Rotation paths and how fast each direction turns (degrees per step)
Each turn is a multiple of 5 degrees from 10 to 175, or 0.
Each row of a path follows its step; steps can be skipped.
Rotation 1:
step 1: [  2  -3 -16  -4  -5   2   6   2  -2   5  -5   0  10  -3  -1  -1  -7 -11
  11  -5  -1   3  -1  16  -3   2  14  14  -3   3   5  -5   1   5  -6  -5
 -16  -8  -7   4 -14  -5   9  10  -3   9 -14 -10]
step 6: [ -9  -3 -13 -13   8  -8  12   7  -4  10   5  -7  -6  -5 -11  -5  -4  -4
  -2  -1   0   0  -5   0   6  -6   9 -12   0  -9   6   7   3  13  -5  -5
  10  -2  -7   2   9  -7  11  -2  16  -6 -11  10]
step 8: [ -5  -5  -7  -2   1 -15 -10   3   3 -17  -2  -4  -1  -4   3  -6   8  -1
   0   3  -7  -6   1  15   7  -2  14   7   2   2  -6   0  -6  -9  -3  -3
 -14   4   0 -22  14  -2  13   1  -3   9  -3  -9]
step 10: [ -6  -9   2  -8  -2  -2  -7  -8  14  -1  -7  -3   0  -8  -5  -7  -4 -10
  -7   2  -3   1 -11   1  -8   1  -6  16  -8   6  11 -10   9   6  15  -7
  -2   5   1  -8 -12  -8  -1  -6   2 -19   6   5]
step 14: [ -8 -10  -8  -2 -12   9   2  -9  -4  -3   8  12   4 -14 -17  -4   3   0
   2   1 -10   4   7  -8   5  -6  17  -4   5  -2  18  -7  -6  -1  -3   0
  -4  -1  -7   5   7   2   5   7  10   6   9   7]
step 16: [ 16  -6  -5  -6  -8  -3 -12   2   3 -13  -2  -4 -15   0  -4  -9   6   0
   5 -12   8  10  -4   4   0 -13  -9  -7   1  -9  -1   7   4   7  15   4
  -2   0  -9  -7  13  -6  14   2  -5  -1   2  -7]
step 18: [  1  -3  19   6   5  -1   2   1   6   1   5   5   0  -8  -7  -4   6   6
 -17 -11  16  -4   0   2  -6   3  17  12 -10  -8   1   0  10  -4   4  -8
  -2  13  -3 -13   3   9  -3   2   2  -9  -5   1]
step 22: [ -3 -11  -5  -3 -10   2  12   1   6  10  13  14  -6  -3  -1  -3 -17  11
   7   3   5  -7  11  -2   2 -10   0  -3   2 -10  13  13  -4  18   1   6
   3  -6  -4  -5  -2   0  -5 -13   1  -2  -2   2]
step 26: [  3   0 -13  -8   6   4   3   5  -5   4 -13  -9  -3   2   5   0  -3  -2
  -1  -9  -2  -8  -2  -1 -10  -3  16  13 -12   0  16  -5  -2  -7  16   8
  -1   9  -6 -15   2  -3   7   2  -7 -11  -9   8]
step 28: [  9   0   3  -2  -5  -2  -9  -1  17   4  -2  -1  15 -12   1   0  -9   2
  -4   5  13  -8  -6  22  10 -11   3   3   2   7  -7  -4   2  -6   1   3
   1  -7   5   1  -8  -5   1 -16  -4  -4 -15   2]
Directions:
[ 3  1  1  1  1 -2  1 -2 -2 -1 -5  1  1 -1  1  3  2  1  1 -1 -1 -2 -1  3
 -2  0  2  4  0 -3  0  5  2  1  1 -3  0  2  1  1 -4 -5  1  1  0  1  5  1]
45
[ 2 -2  1  3 -2 -2  3  2  0  3 -2 -3 -2 -2 -3  0 -3  0  1  1  3  3 -1  1
  1 -4 -1  1  3 -2 -3  2 -1  4 -1 -2  0  1  1  0 -1 -2 -5  4  0 -3 -6 -1]
65
[-1 -1 -1 -1  4  1  0  1 -2 -2  2 -5  0  3  3  0  1 -4 -2  2 -3  1 -2  0
  2  2  5 -1  2  1 -2 -2  0  5  0 -4 -1 -2  2  2 -4 -1 -1 -3 -1  2 -2  0]
10
[ 0 -1 -3  1  6 -4 -1 -3 -3  1  2  3  1 -2  3  0  2 -1 -4 -1  4  0 -3  1
  0  1  0 -1  3  1  1 -2  1 -1  4  1 -2  1  0 -2  1 -2  3  3 -4 -2 -3 -4]
40
[-1  4  2  1  0  0  0  1  0 -2  1 -4  8 -1 -3 -1  2 -2  2  3  1 -2  1  1
  1  0 -2 -3  0  0 -3  3  1  1  5  2 -2 -2 -3  2  2 -2  1  0  1 -3  1  1]
85
Rotation 2:
step 1: [  3   1  -4   0  -1  14   2  -1   3   0  -8   3  -1  -7  -5   8   6  -6
  -1   5   6  -1 -12  -5 -15   2   6   6   2   4  -4  18  -6 -15 -21  14
  17   1   9  -3  -1  13   8  -3  -4  -8  -8   0]
step 5: [ -3  -7   4  -5   2  13 -15 -11  -8   2  -3  -3   9   8   6  -7   3   9
   7   1  13  17  10  -1 -10   3   9  11 -10  17   3  13   3   5   0  11
  -2   9   0  12  -2   2   5  12   3   4   3  -1]
step 7: [  2   0  16 -14   5   7  -1   4  -3  -3   2  -8   3  -5  -7  -3  -2  -1
  -3   7   5  19 -10   3  -8  16  -3   1   1  11  -1   0   0   8  -7   1
  15   9   6  -3   5  15  18 -16   0  -7   1  -5]
step 10: [  7   3  21 -10   0  -6  -7  -7  10  -6  -5  -5  11  11  -4  -5   0  -3
  -1 -12   1  11  -3   9 -10  11   9   4  14   7   0   4 -11  -6   6   6
  11   7   5  -8  -3   6   6  13  -8   7  -3 -12]
step 11: [ -3   0  17  -1 -14  -7  -2 -11  -7  -3 -10  -5  -2  18  -4  -3   5   1
  -5  -9   6  12  -4  -5  -2 -14   2  18  -1  12   6   5  -1  -6  -2  11
   5  12   9  -2  -5   8  -8   3 -16   2   1  -1]
step 14: [ -8  -1  11  -8 -13  12  -5   3  -7  -4  13  -4 -11  -9   9  -4   9   0
  11   2   2  -3  -6   4  -7   5   1  19  11   5   9  -2   7  -4 -18  12
   5  12   6  -1   2  10 -13  -2 -10  -1  -4  -1]
step 15: [ -2  23   8   1  11  11  -8  -2   2  -8  -2  -2  -5  -3   8  -3   2 -10
  19   1   0   1 -15   6  -4   8  -2   8  15  11   5   1   1   5  -7   8
  13  18  -3   5   0  -4   4   2  -4  -2   4   2]
step 21: [ -4   2  -1  -9   2  10  -3 -13  -6  -8   5   0   9   2  14  -8  -2  11
   9   2   4   6   1   5 -17  -6   7  -6  12  26   5   8  -2  -2  -4   0
   8  10  11   6   7  -4   7  10   2   0  -6  -6]
step 25: [  4   1  16 -10   4  -1 -12  -5 -12   6  -4  -7   2  -5  -1   9   1   1
  -4  -2  -6   9  -4  10   1  21   2   4  13  11   7   7   8   0  -8   5
  -6  -4   9  -9  -5  19  -1  -2 -10  -5   8 -12]
step 29: [ -2  -5  16 -13  -9   8   5   0   0  -7   2   2 -13   1   3  -4  -1  -2
   1 -14   0  16  -7 -13  -8  -5  -2  11  11   5  -6  14 -15  -5 -10  -8
   7  16   2   6   6   4  -5   5  -8  -1  -2  -7]
Directions:
[-1  1  0  0  1  4 -1 -1 -3  3  0  1 -1  3  2  3  0  1  1  1 -4  0 -4 -5
 -1 -3  0  2  3 -1 -1 -3 -4  0  2 -2 -3  2 -2  2 -1  0 -5 -3  1  1 -3 -1]
125
[-2  5  3  3  0 -3 -3 -1  0 -1 -3 -1  0  0 -3  0 -2  0  2  1 -2  0 -2 -3
  2 -3  0  2 -5 -1 -1 -2  0  1 -2  3  3  2 -1  0  2 -3  3 -4  2 -2  2  2]
95
[ 2 -2  1 -2  3  2  1 -4 -2  1  0 -2  3  0 -2  0 -2  4 -2  4 -4  2  0  0
  1  1  4 -2 -4  0 -3  0  4 -2 -1 -3  0  0 -1  3 -1  1  2  2  0 -3 -1 -3]
20
[ 0  2  1  0  5  0 -2 -1 -1  1  3 -3  2 -1  0  3  0 -1  3 -4  1  4 -1  5
  2  5  0 -1 -4 -2  1 -1 -4  2  1 -1  1 -1 -1  2 -3  1  0  0  0  3 -1  4]
140
[ 0  0  3 -2 -2 -1 -1  1  0 -3 -2 -1  1 -2 -5  2  3 -1  0  0 -3  1 -4 -3
 -4  4  1 -3  3 -2 -1  1 -3  2 -1 -2 -5 -4  0 -2  0 -3  3  1  0  0  1  0]
115
[ 0 -1  0 -1 -2  0  1  2 -2  0  1  0  1 -4  0  1 -3 -3 -5 -3  3  0 -1 -6
  0  1 -2  2 -3  1 -2  1 -1  2  2 -2  4 -3  1  4 -1  2 -1 -2 -2 -5 -2  0]
65
[-3  3  2  0 -3  1  3 -2  2 -4  1  1 -1  2  1  1  1  1  2 -1  0  6  1  2
  3  1  2  1  3  1  0  0  2 -3  1 -1 -1 -3  2  0 -1  0 -1 -4  2 -6 -2  1]
100
Rotation 3:
step 2: [  6   0   1   1  -7  -4  -7   5 -10   7   6  -4 -10   7 -10  -2  11  -2
   9   1   3 -10   4   7  -1   1   3 -15  -2  -4  -6  13  11 -10   4 -16
  -1   2  16  -3   4   2  13   9   4  -6 -13   5]
step 4: [  0   7   9 -10   9   8  -4  -6  12  -2  -2   9   4  -2  -9   7  -6  -1
  16   3   2  -4   0   2   9   5  -7  16  -5  -8   9   4   2   1   5 -11
  -7   2   5  12  -9  14 -11  -3  -3  12   1  -6]
step 5: [ -7  10  17   0   1  -4  -7   6  -3  -3 -12  -1   0  -4  -3  12   4   2
 -18   7   7   9 -12   1  -3  -3  -8   0  -3 -15   1  12  -6 -13   0  -6
  -1  -1   5  -1  -4   1   4  -7   0  -5  16   1]
step 6: [ -5  11  -8  13   5  -3   5   7  -8   0  -8   2  15 -11   3   8  -8   4
  -5   6   6   9   7  -6   0  -5   4   6 -17  15   9  -8   3   4  -7   6
  -1  -6   2   3  -4  -5  -5  -4   0 -17   3   1]
step 7: [  9   5  -3   0   7  -1  -4   6   3   9   7  -9   8  -9  -1  -7  -8  -6
  -4   3  -5  -7   9  -4  -4 -15  -1 -14 -13 -12   0 -13  14  -2   1  -4
 -13   6  14  -2   7  -5  -7   9   0   6  -5  -1]
step 8: [  9  -2   2  -1   4  -2 -19  -7  -6  -4   8  -1 -14  13   4  -4  -2   6
 -12  -5  -1   1   7   0  -7   5   1  -7   3   2   6  10  11  -8  -6   5
  -8   9  -3   0   5 -21  -1  -1   6  -8  -4  12]
step 12: [  3  16   2   1   5  -7   8   4  -7  10   1   7  14 -12 -17  12  -2 -12
  -1   1 -10   3   0  -5   1   0   5  -4  -6   7 -10   8  -2   5   1 -10
  -6  -9  10  -5   3   4   6  14  -5  -5  -2  -4]
step 17: [  7   3  11  -3   8   1 -11  12  -2  -4   8  12  -2  -3   0  -3  -2   0
 -12   1  -4   2  -2  -7   4  -3 -18   0  -2  -2   3   1  13   4  12 -10
 -11   0   0   2  -9   8  15  19   2  -3  -2  -3]
step 19: [  5  -4  -4   7   0   1  11  -4  -5   0  -3  -1  13  12  -2  -2 -11  -6
   6   2   2 -10   2  10   3   1   4  -4 -15  -6  12   5   4  18   2 -16
  -9  -7  -5   3  11   1 -13  -8   0  -8  -5  -1]
step 27: [  4   2 -14  -7  -7   2  -9  -4  -3   1   2   0   0 -16 -10   3   8   3
  -8  -6   8   2  -9   2  -2   6 -12   6  -5  12  -9  12   9   1   9 -12
 -15  -5  -2   9  -3   6  -8  -4  -1  -5 -12  -4]
Directions:
[ 2  0 -4  0  5  0  1  0 -1  3  2 -2 -1 -3 -1  2  1 -2  2 -2  1  0 -2  3
  3  3 -3 -2 -2  4 -2 -4 -5  1 -1 -1 -1  2  0  4 -1 -4  1 -1 -1  0  3  0]
120
[ 1 -1 -2 -1 -2 -2  1 -1 -4  3 -2 -3  5 -5  0  0 -5 -1 -3  0 -3 -1 -1  0
 -2  1  1  0 -3 -3  0  1  0  1 -1  3 -4 -3 -1  0  1 -1 -1 -3  3 -2  1 -1]
55
[ 2  1  2 -2 -1  1  5  2  3  1 -2 -2  1  1 -2 -2 -1  0  1  2  0 -1  1  0
  0  2  0 -3 -1 -3  3 -3  3  2  2  3  1  2 -4  3 -5 -3 -3  2 -3  3 -1 -2]
115
[ 0 -3 -2  3 -1  0  0 -1  0 -1  0 -1  1 -1 -3  0 -1  2  4  5 -1  0  1 -6
  1  1 -2  3 -1  0 -3 -2  1  2  4 -2 -6 -1  0  3  2  3  1  4 -1  0  0  0]
140
[-2 -1 -3 -2 -3 -2  1  0  2  1 -1  1 -2 -4  1  4  3  3  1 -3  0 -4  6 -1
  1  3 -1  0 -3 -2  3 -2 -1 -3 -2  1  0  2  2  1 -1  4  0  0  0 -1 -3  3]
155
[-4  1  1  8 -1  0 -1 -2  2  3  0 -1 -2  2  2  2  3  2 -1  1 -4  0 -1  0
 -4  1  3 -3  1 -4 -3  1 -1 -1 -1  1 -2  3 -2  4 -1 -2  1  0  1  1  3  1]
140
[-1 -3  2 -1  4  4  0  0  2 -2  3  0  3  0  6  1 -3 -2  3 -2  1 -1  1  4
 -2 -3  0  1  0 -4  0 -3 -1  0  1  3 -5  2  1  0  0  3 -1  1  0  0 -2 -2]
115
